arr =
[[130 130 124 126 114 131]
 [133 129 133 130 126 126]
 [130 135 136 129 119 136]
 [127 129 123 128 127 126]
 [133 130 127 126 124 120]
 [132 127 130 124 132 127]
 [129 138 130 127 137 129]
 [124 131 129 125 121 124]
 [125 128 124 130 107 115]
 [127 134 128 129 133 122]
 [130 134 126 129 131 118]
 [129 136 123 130 137 128]]
arr[0,0] => 130
arr[:, 2] => [124, 133, 136, 123, 127, 130, 130, 129, 124, 128, 126, 123]
arr[:, 1] => [130, 129, 135, 129, 130, 127, 138, 131, 128, 134, 134, 136]
arr[6] => [129, 138, 130, 127, 137, 129]
arr[0,4] => 114
arr[9,5] => 122
arr[5,5] => 127
arr[11,2] => 123
arr[:, 0] => [130, 133, 130, 127, 133, 132, 129, 124, 125, 127, 130, 129]
arr[2,2] => 136
arr[1,3] => 130
arr[6,0] => 129
arr[11,3] => 130
arr[7,2] => 129
arr[7,5] => 124
arr[1,0] => 133
arr[10,0] => 130
arr[2] => [130, 135, 136, 129, 119, 136]
arr[3,0] => 127
arr[11,1] => 136
arr[11] => [129, 136, 123, 130, 137, 128]
arr[1] => [133, 129, 133, 130, 126, 126]
arr[5,2] => 130
arr[11,5] => 128
arr[2,5] => 136
arr[:, 3] => [126, 130, 129, 128, 126, 124, 127, 125, 130, 129, 129, 130]
arr[10,3] => 129
arr[0] => [130, 130, 124, 126, 114, 131]
arr[5] => [132, 127, 130, 124, 132, 127]

B =
[[153 103 155 154 153 155 102 153 106 153 153 155 155 104]
 [141 120 139 140 142 138 116 142 111 139 141 138 137 112]
 [118 144 116 118 118 114 145 118 142 118 118 114 113 143]
 [129 136 126 129 129 124 135 130 133 128 130 124 123 133]]
B[-4][0]	153
B[2]	[118, 144, 116, 118, 118, 114, 145, 118, 142, 118, 118, 114, 113, 143]
B[3][12]	123
B[3][-13]	136
B[-1][5]	124
B[-4]	[153, 103, 155, 154, 153, 155, 102, 153, 106, 153, 153, 155, 155, 104]
B[3][-4]	130
B[:, -9]	[155, 138, 114, 124]
B[0][-6]	106
B[-2][-10]	118
B[-3][10]	141
B[-3][8]	111
B[:, -3]	[155, 138, 114, 124]
B[3][-1]	133
B[-3][2]	139
B[0][-13]	103
B[-2][0]	118
B[-4][-7]	153
B[2][8]	142

X =
[[126 106 142 122 124 127 143 105 138 128 127 124 129 133 110]
 [124 130 131 129 139 134 132 117 131 124 132 125 127 133 132]]
Indices start at 0.
(0, 0) = 126
(1, 4) = 139
(0, 5) = 127
(1, 14) = 132
(1, 3) = 129
(0, 14) = 110
(1, 5) = 134
(1, 2) = 131
(1, 0) = 124
(0, 6) = 143
(1, 8) = 131
(1, 1) = 130

a = ((139, 140, 146, 139, 121, 125, 134, 133, 137, 134, 134, 132), (138, 136, 116, 125, 140, 130, 130, 122, 142, 144, 134, 141), (143, 124, 138, 140, 134, 120, 126, 141, 144, 125, 132, 131), (114, 123, 103, 125, 128, 127, 109, 114, 120, 116, 116, 119), (117, 131, 126, 130, 131, 124, 130, 127, 124, 109, 128, 127), (119, 133, 124, 133, 147, 119, 126, 120, 122, 129, 129, 135), (135, 132, 117, 139, 135, 132, 138, 134, 130, 138, 126, 142), (125, 141, 129, 137, 130, 121, 140, 141, 120, 135, 137, 129), (142, 125, 144, 124, 114, 118, 135, 125, 132, 115, 133, 129))
a[0,0] = 139
a[6,5] = 132
a[6] = [135, 132, 117, 139, 135, 132, 138, 134, 130, 138, 126, 142]
a[4,7] = 127
a[7,4] = 130
a[5,1] = 133
a[5,9] = 129
a[8,8] = 132
a[0,6] = 134
a[3,10] = 116
a[1,6] = 130
a[3,6] = 109
a[0,2] = 146
a[8] = [142, 125, 144, 124, 114, 118, 135, 125, 132, 115, 133, 129]
a[7,1] = 141
a[:, 7] = [133, 122, 141, 114, 127, 120, 134, 141, 125]
a[3,2] = 103
a[6,9] = 138
a[8,4] = 114
a[3,5] = 127
a[4,6] = 130
a[3,9] = 116
a[2,7] = 141
a[4] = [117, 131, 126, 130, 131, 124, 130, 127, 124, 109, 128, 127]
a[:, 1] = [140, 136, 124, 123, 131, 133, 132, 141, 125]
a[5,5] = 119
a[:, 2] = [146, 116, 138, 103, 126, 124, 117, 129, 144]
a[1,10] = 134
a[:, 8] = [137, 142, 144, 120, 124, 122, 130, 120, 132]
a[8,10] = 133
a[3] = [114, 123, 103, 125, 128, 127, 109, 114, 120, 116, 116, 119]
a[1] = [138, 136, 116, 125, 140, 130, 130, 122, 142, 144, 134, 141]
a[:, 5] = [125, 130, 120, 127, 124, 119, 132, 121, 118]
a[6,3] = 139
a[2,3] = 140

W =
[[129 127 118 126 125 134 127]
 [146 130 129 121 129 131 123]
 [126 126 126 127 132 134 119]
 [121 125 128 142 120 128 130]
 [124 127 127 127 132 132 133]
 [129 126 130 129 136 131 128]
 [122 126 122 128 128 129 130]
 [129 140 126 131 128 131 128]
 [142 123 147 116 144 130 152]
 [135 141 120 127 117 132 127]
 [125 129 126 117 142 131 126]
 [119 127 128 124 131 154 126]
 [126 115 119 128 127 130 127]]
Rows and columns are counted from 0.
(0, 0) -> 129
(6, 6) -> 130
(3, 5) -> 128
(11, 5) -> 154
(2, 4) -> 132
(8, 3) -> 116
(0, 4) -> 125
(9, 3) -> 127
(12, 0) -> 126
(1, 3) -> 121
(1, 0) -> 146
(5, 0) -> 129
(7, 3) -> 131
(12, 2) -> 119
(4, 4) -> 132
(10, 4) -> 142
(0, 1) -> 127
(12, 3) -> 128
(10, 6) -> 126
(9, 1) -> 141
(5, 2) -> 130
(6, 3) -> 128
(2, 1) -> 126
(11, 2) -> 128
(8, 0) -> 142
(4, 1) -> 127
(5, 4) -> 136
(10, 1) -> 129
(10, 3) -> 117
(7, 6) -> 128
(4, 5) -> 132
(0, 2) -> 118
(5, 1) -> 126

m =
[[119 106 122 132 131 140 125 129 123]
 [127 120 130 130 130 128 123 127 128]]
Rows and columns are counted from 0.
(0, 0) = 119
(1, 0) = 127
(1, 4) = 130
(0, 1) = 106
(1, 3) = 130
(1, 5) = 128
(0, 5) = 140

grid = [133 130 154 117]
grid[0] => 133
grid[1] => 130

x = [125 112 141 127 119 138 123 154 129 123 116 125 142 124 127 131]
x[0] -> 125
x[3] -> 127
x[2] -> 141
x[10] -> 116
x[13] -> 124
x[15] -> 131
